The rows of D fall into several groups, which share some directions, and each row is roughly a mix of its group's hidden directions.
D, 124 rows:
[[ 32   1  23   6  44  -9 -15  24  13  10]
 [ 28 -36  28  -8   6 -10 -30  -2  17  22]
 [-18  26  43 -19   1  17   2  -3 -15  30]
 [-21 -16 -39  16 -43  -1 -11  -2   1 -16]
 [ 27  23  45  -6  23 -10  -6  12 -22   9]
 [ 20  11  24  17  13  -5 -30  35  15  27]
 [-23   2 -48  31 -26  12  -6  -7   2  -4]
 [ -1  40  32  -9  12  28   7  10   4  30]
 [ 12 -26 -42  17 -14 -20 -14  -8  11 -29]
 [ 25  12  32  -5  35  16  21  10  10  27]
 [ -8   8 -26  27 -40  13  14 -32  15   0]
 [ 13 -36   8   8   8   9 -10 -32  31  29]
 [ 28 -33   6  -9  11 -37  20  18  -4 -22]
 [-23  23 -23  -2 -11  -7  14  21 -27 -39]
 [-25 -14  -1 -25 -34   4  12 -35 -19 -18]
 [-14  26 -16  16 -25  26  11 -10  -4 -43]
 [  2 -31  -5  -6 -13  20  14 -34  28  31]
 [ 35  12  19  20   8  -6 -29  29  20  20]
 [ -4  39  23 -15  -8  35   1  28  14  11]
 [-28 -11  -4 -17 -29 -10  17 -37 -25 -16]
 [-31  -8 -40  28 -29  11  -8  12  10   6]
 [-15  -9 -20 -23 -34   7  25 -30  -3 -27]
 [-21 -36 -36   3 -35   3  -3 -17   5 -10]
 [ 41 -20  12 -12   1 -19   0  37  25  -5]
 [ -8   0 -32   9 -28  16   9  15  10 -45]
 [  4  32  16  13  13 -29   1  12 -35 -29]
 [ 29  17  20  22   6  -5 -29  31  19  22]
 [ -9  27  -2   6  14 -24   2   5 -42 -36]
 [  4  11  -8  30 -39 -14 -34  21 -12 -13]
 [-33  22 -28  11  -3  19   0 -38 -19  -7]
 [ 31  15  49  -9  20  -6  -1   5 -18  15]
 [  7   9  19 -37   6  -5  15  40  21  22]
 [ 27   1  47 -25  26 -11   4   8  -7  15]
 [ 27   0  17   9  35 -13 -22  36  14  14]
 [  4 -19  29  -2  29 -44  -9   5 -22   9]
 [-20 -13 -37 -11 -17  36   7 -14  27   7]
 [-10  22 -25  21 -20   7  14 -24  -7 -42]
 [  5   6  28 -44  12 -22  21  13   7  24]
 [ 24   6  42 -31  30 -20  -2   5  -5  -3]
 [ 19  -4  15  23   5   3 -29  34  19  34]
 [ 18  -2  18  20   1  -4 -35  32  22  29]
 [-23  -7 -40  -7 -20  33  12 -18  22  -2]
 [ 14 -31  24 -27  22 -28  -7 -14  -5  27]
 [-32  11 -26  14  -4  39 -20 -23  -5  13]
 [ 27  -4   9  -3  28 -28 -20  31 -17 -26]
 [  6  -8  23 -27  37  -9 -17  37 -14   4]
 [ 23  16  23  18   4 -13 -36  30  18  17]
 [ 18 -45  23   9  19 -15 -12 -19  15  19]
 [-10  21 -19   0 -27  29  21 -26   2 -33]
 [-27 -21 -27 -12 -14  12  28 -34 -13 -15]
 [  8 -34  -5  -7 -13  20  11 -27  32  30]
 [-27  -3 -19 -20  -6   3  30 -35 -18 -27]
 [ 21  -2  46 -32  25 -17   0  -8 -11  -3]
 [-36  10   4   2   8  12  -5 -50 -13  19]
 [ 22 -27  34  -1   8  -9 -35   6  12  27]
 [ 32   5  47 -25  10  -1  13  -1  -3  23]
 [-29 -13 -20 -20 -10   7  32 -31 -16 -22]
 [-31  17 -26   9 -32  32   9   1  22   7]
 [  3 -31 -23 -15 -35 -10   1 -27  14 -28]
 [-16  14 -29  30 -32  -2  16 -25  -3 -25]
 [ 15 -34  -2  -8 -12  20   4 -14  39  31]
 [-23  35 -32  12 -11   7  23   7 -19 -25]
 [ 25   6   4  16  31   3 -13  45  22  13]
 [  1  18  43 -17  21  -2  -2  33  -1  27]
 [-38  -5  -9  11   2  35 -19 -27  -3  27]
 [-13 -13 -17  40  -7  10 -19 -33 -24 -17]
 [  2 -44 -30  -2  -3  22  -3 -20  29  13]
 [ 26 -23  33   9  20  -9 -18 -15  17  32]
 [ 30   7  49 -17  21  -8   0   8 -12  19]
 [ 12 -20 -41  30  -6  -8 -12  -2   8 -36]
 [ -8  -5 -38  35 -20  28 -12 -25   0  -6]
 [ -4  -4 -48  39 -13   7  -8  17  14   7]
 [ 21   0  30  -6  42  12   7  19   0  32]
 [-28  -8 -15  -7 -32  17  16 -41 -17  -8]
 [-18  25  36 -20   6  21  17   4 -10  35]
 [-19   1  -6   0 -28  31  13 -25  29  31]
 [ 11  14  27 -47  12 -12  28   9  13  11]
 [-24  25 -25  -1 -16   9  10  23 -30 -32]
 [-20  -6 -38  -4 -23  34  10 -19  25   3]
 [-25   3 -11   2 -32  28  21 -24  24  23]
 [ 23   0  38 -38  23 -17  11 -12  -6 -12]
 [ 25 -21  28  16  17  -6 -22 -19  19  33]
 [-28  -3 -32   4 -33  -6  -2 -28 -11 -30]
 [ -9 -14 -24  31  -6   3  -5 -47 -20 -16]
 [-18 -26 -37  24 -13 -10 -22  -3  30   5]
 [-13 -19 -30 -11 -20  36   4 -12  30  18]
 [ -3  -5 -39  41 -15  18 -13 -20  -1 -19]
 [ -7  -6 -42  34 -28  14  -9  10  20   7]
 [-27   4 -16  14  -8  46 -25  -3   6  25]
 [-24  38 -29  13  -7   7  23   4 -23 -22]
 [ 15 -20  29 -23  26 -32  -8 -16  -7  26]
 [ 22 -34  28  17  22  -8 -15 -26  12  22]
 [ 35  -4  13  -5  27 -33 -10  18 -22 -25]
 [  7 -19  35 -16  21 -25 -21  17  -7  30]
 [-23 -18 -35  15 -40  -6 -21  -8   1 -15]
 [  7   0  31 -39  15 -21  11  26   8  24]
 [ 21  20  40  -2  35  -1  -5  21   3  24]
 [ 11 -37 -12  -7 -13  20   2  -4  44  23]
 [-11 -33 -38   0  -5  24  -2 -22  30   7]
 [ 20 -36  22  10  18 -13 -20 -13  22  30]
 [-37  -4 -19 -22  -3   6  37 -16 -21 -20]
 [ 23   2  25  -3  26 -28 -20  32 -20 -15]
 [ 39 -33  -4 -12  -8 -20  29  10  19 -12]
 [-16  -4  -5 -30   1  -3  30 -36 -19 -30]
 [-26 -23 -21  -2 -40  -8  -7 -29  -7 -22]
 [ 10  15  46  -8  10 -29  15 -13 -29   6]
 [  6 -31  -1  -6 -16  25   4 -12  38  35]
 [ 11  15  27  10  18 -37  -3  16 -33 -21]
 [ 12 -35   4  -8 -11  19   2 -12  38  34]
 [ 10 -25 -29   5 -10 -28  -5 -39  -3 -27]
 [ 25 -14   5  -8  14 -42  20  12 -15 -33]
 [-16  15 -31  32 -31   3  12 -26   1 -20]
 [-17  41 -21 -13 -19   3  19  20 -16 -26]
 [ 32   3  24  15  11  -6 -31  29  18  25]
 [ -8 -31 -31   1  -8  31  -6 -22  30  17]
 [-31  -4 -47  15 -21   1   5  -9   8 -26]
 [  0  16  24   8  34  11   2  35  -1  35]
 [  8  27  44  -3   4 -24  -1  33 -17  -1]
 [-24 -37 -40  18 -18   7  -6  -8  16  -6]
 [-31  -4 -49   7 -21  11   6  -8  13 -20]
 [ -9  36   7   8 -11 -18  27  12 -36 -25]
 [-21 -25 -41  18 -22  13 -12  -9  27   6]
 [-34  26  -8   6 -10  25   0 -42  -4  17]
 [-13  40  21  -3  13   6  43  -6 -16 -11]]

Here is one row of each group, with its name. Which group are the others in?
[ 30   2  25  11   9  -9 -30  32  20  23]
(33)
[ 32   1  22 -12  27  -6 -25 -11  16  35]
(78)
[ 23  14  40   7  20 -36  -5  10 -22  -3]
(73)
[ 10 -34  -5  -7 -14  22   4 -13  40  31]
(66)

[26 30  3 30 38  5 -3 20 16  8]
(78)
[ -9 -28 -26  15 -10 -31   2 -35 -20 -17]
(78)
[-29   9 -13   5  -2  20   4 -53 -12  13]
(66)
[  7   6  15 -30   8  -7  14  48  21  20]
(78)
[  6 -42 -25  -7   9  13 -12 -25  32  12]
(66)
[ 17 -44 -25  14   4 -14 -20  15   9 -27]
(78)
[-15  40 -24  26 -21  27  16   3   4 -15]
(78)
[ 21   3  10  24   5   3 -27  38  21  31]
(33)
[-22  21  42  -3  12  -4   2   8 -26  33]
(78)
